(in the rows, 128 means zero)
The rows of D fall into 3 groups, which share some directions, and each row is roughly a mix of its group's hidden directions.
D:
[[111 171 146 128 119 139 145 100  54 128 116]
 [122  85 114 125 105 149  67 147 168 141 107]
 [157 172 130 175 168 148 153 147 107 136 159]
 [112 103 117 119 148  71 138 131 121 123  61]
 [120  96 121 154  88 142  83 184 114 113 144]
 [118  70 136 132  84 120  83 152 150 146 104]
 [133  86 115 130  64 143  74 125 115 132 123]
 [ 98 178 114 117 143 113 138  91  75  97 127]
 [122 159  79 131 157 142  80 133  95 141  92]
 [114 165 140 111 154  95 172  82  99 129 101]
 [153 142 128 128 115 184  87 160 112 148 171]
 [104  80 107  92 120  75 127 131 123 101  94]
 [109 126 122  82 185 105 152  81 131 143 137]
 [129  67 142  89  78 113  97 112 130 125 122]
 [107 135 101 138  88 139 105 122  97  61 145]
 [120 146 167 177 109 174  97 148 161 134 139]
 [115 153 161 131 121 104 198 148 152 116 158]
 [126 143 110 101 144 184  87  90 126 166 113]
 [128 137 146 143 195 131 163 143 176 149 121]
 [ 87 134  90 123 149 176  89 141 110 140 165]
 [113 114 166  86 113 154 146 137 175 146 172]
 [169 139 137  90 107 129 185 101  89 129 137]
 [128 130 171 146 100 115 140  86 136 188 100]
 [142 114 122  98 175 116 158 120 195 115 134]
 [138 102 104 159 113 141  84 192 122 115 151]
 [145 172 139 148 165 174 150 121 126 149 174]
 [125  72 116 103  90  89 106 126 136 104  90]
 [141  76 120 136 109 105 108 149 192 148 143]
 [141 114 148 162 114 121 147 194 150 121 173]
 [124 101 128  86 135  71 137  77 119 115 102]
 [104 136 138  92 142  83 145  71 104 121  97]
 [122  78 133 140 106  91 170 175 154 125 140]
 [136 107 143 139 119  57 171 122 112 110  96]
 [135 182 101 165 164 110 129 110  92 123  95]
 [113 182 107 145 186 163 123 106 125 129 150]
 [123  91 124  93  71 133  74 111 137 128 113]
 [132 125 119 162  69 164 108 156 143  84 134]
 [136 176 142 153 149 118 177 162  93 118 156]
 [119 191 110 151 186 153 119 124 139 145 126]
 [126 117 105 134  69 141  71 149 101 102 135]
 [136 168 100 154 123 146 135 172 109  75 156]
 [127 167 133 134  85 148 104 101  72 122  95]
 [126 104 123  78 157 102 147  81 172 137 141]
 [132 110 117 151  65 137  77 141  94 116 113]
 [110 159 120  98 204 138 114 113 140 153 113]
 [111 112 109 171  83 116  86 169 129 160 124]
 [131 108 116 104  88  91 116 103  93  94  81]
 [124 148 154 161 104 148  88  90 146 181 138]
 [139 100 161  97 104 109 130 126 183 168 100]
 [114  82 111 136  91 138  70 145 153 133  97]
 [104 120  86 100 151 106  92 103 136 168  87]
 [111 103 122  82 164  97  96  77 147 129 118]
 [121  99  87 129 112 129  66 154 162 122 157]
 [115 180  91 160 180 164 119 131 129 131 123]
 [108 135  92 152 191 101 111 163 121 114 102]
 [148 142 162 191  94 119 134 103 100 160 125]
 [143  68 137 121  73 112 112 154 106 104 141]
 [148 118 152 142 152 114 179 127 163 142 186]
 [102 169  81 138 156 160  99 131 143 137  86]
 [120 185 129 161 168 166 106 116 108 154 143]
 [158 106 134  87 124 145 100  99 147 109  67]
 [ 97  96 109  93 138 148  79 125 175 144 104]
 [141 158 154 132 167 128 183  96 130 164 156]
 [115 101 172 116 113 117 127  82 162 177 108]
 [151 119 142 120 132 137 161 185 147 119 189]
 [151 135 160 137 127 159 160 171 138 142 188]
 [120 125 104 132  83 123  93 126  66 111  90]
 [128 157 141 126 160  96 163  74  84 114 136]
 [101 156  80 139 153 120  93 113 131 123  70]
 [130 158 122 144 136  95 173 115 110 134  61]
 [144 166 138 136 105 176  94 114  81  99 112]
 [126 191 143 169 153 148 160  97 119 146 115]
 [127  94 132 103  67  88  98 123 130 118  93]
 [100 119  83  98 136 174  81 158 141 120 118]
 [108 142 146 158 172  85 183 142 152 130 123]
 [146 148 157 128 152  88 200 108 128 128 123]
 [143 168 158 135 167 120 185  96 127 141 155]
 [122 170  93 155 151 186  98 147 128 128 150]
 [112  74 123 101 128  80 138 124 154 163  93]
 [123  86 132 143 149  98 136 150 184 177 127]
 [134 140 116 128  80 105 115 139  59  99 106]
 [109 142 132 125 181  98 194 128 134 148 110]
 [109 107  89  80 120 124 112 145 121  64 129]
 [135  90 152  90  67 104 128 123  90 117 121]
 [149 154 132 154 158 169 107 145 133 137 193]
 [115 175 151 133  99 130 130  66 125 160 100]
 [109 184  81 156 159 152 105 135 120 124 102]
 [144  85 124 125  59 115  99 144 110  99 138]
 [127 126 141 146  70 159  78 137  86 114 126]
 [143 126 147 137  81 168 142 177 145 130 174]
 [125 149 162 148 179 122 187 125 137 162 127]
 [131 159 125 135 163 176 105 132 123 130 194]
 [139 117  97 106 185 100 165 135 163 123 160]
 [140 177 140 151 143 164 186 123 114 160 141]
 [153  95 163 134 110  87 161 100 167 149 103]
 [127 120 120 124  99  79 123 128  65  92 101]
 [132  91 139 113 136  79 143 123 145 148  63]
 [150 156 122 142  80 154 101 140  77  92 139]
 [138  90 145 109 126 159  87 140 153 139 189]
 [105 146 136 145 172 116 141  84 135 178  89]
 [110 119 103  73 147 133  90  83  90 124 134]
 [129 194 112 130 159 135 160 114  81 114 115]
 [108 122  94 119  80 128  85 106 140 117  75]
 [139 159 128 166 159 147 147 151 114 111 192]
 [146 185 142 123 146 129 171  94 106  89 144]
 [137 116 135 146 110 146  46 121 116 158 149]
 [145 135  93 111 191 124 140 120 147 119 183]
 [119  73 133  99 143  99 127 121 183 158 105]
 [163 155 157 148 138 168 156 132 153 184 127]
 [150 100 183  98 155 119 162 116 136 159 163]
 [157  80  96  99 101 123 101 154 110  84 121]
 [148  83 170 112  97 130 146 145 125 124 186]
 [140 145 118 130  95 142 129 169  86  76 167]
 [129  80 150 106 105 122 103 115 148 150  65]
 [129 118 140 128 189 162 152  93 164 158 147]
 [119 143 121 122 156 197 105 127 155 149 171]
 [139 174 147 138 180 164 148 122 151 160 156]
 [115 163  96 162 184 150 114 126 171 137 124]
 [104 135 181 141 141 117 171 112 131 174  92]
 [100 152  98 100 169  99 146 106 136 150  77]
 [121 152 145 123 194 135 157 115 167 151 159]
 [133 114 163 128 170  99 135  90 168 171 147]
 [160 139 138 160  76 106 179 151 103 114 131]]

Here is one row from each group, named. Which group is each of the other rows in?
[108 189 132 167 173 149 126 128 104 139 151] | A
[116 152 171 150 122 111 173  95 118 181 119] | F
[133 125 172  96 115  99 167 125  79 113 165] | U

[113  93 121  80 154  85 144 104 166 109 105] | A
[130 107 119 118 105 122  75 119 136 134  55] | A
[123  90 128 149 154 127  97 170 155 170  88] | F
[127  74 139 151  85  77 147 152 140 128 108] | A
[143 141 139 160 163 150 160 173 171 153 153] | U
[104 153 123 139 190 152 116 170 155 140 157] | A
[124 109 110  87 191 111 137 110 173 140 115] | F
[142 124 118 165 169 139 138 194 158 151 114] | U
[ 90  87 141 118  81 112  99 126  96 155  98] | F
[111 122 155  79 166 169 140 123 153 164 156] | U
[115 141 121 133  98 147  84 127  69 131  79] | F
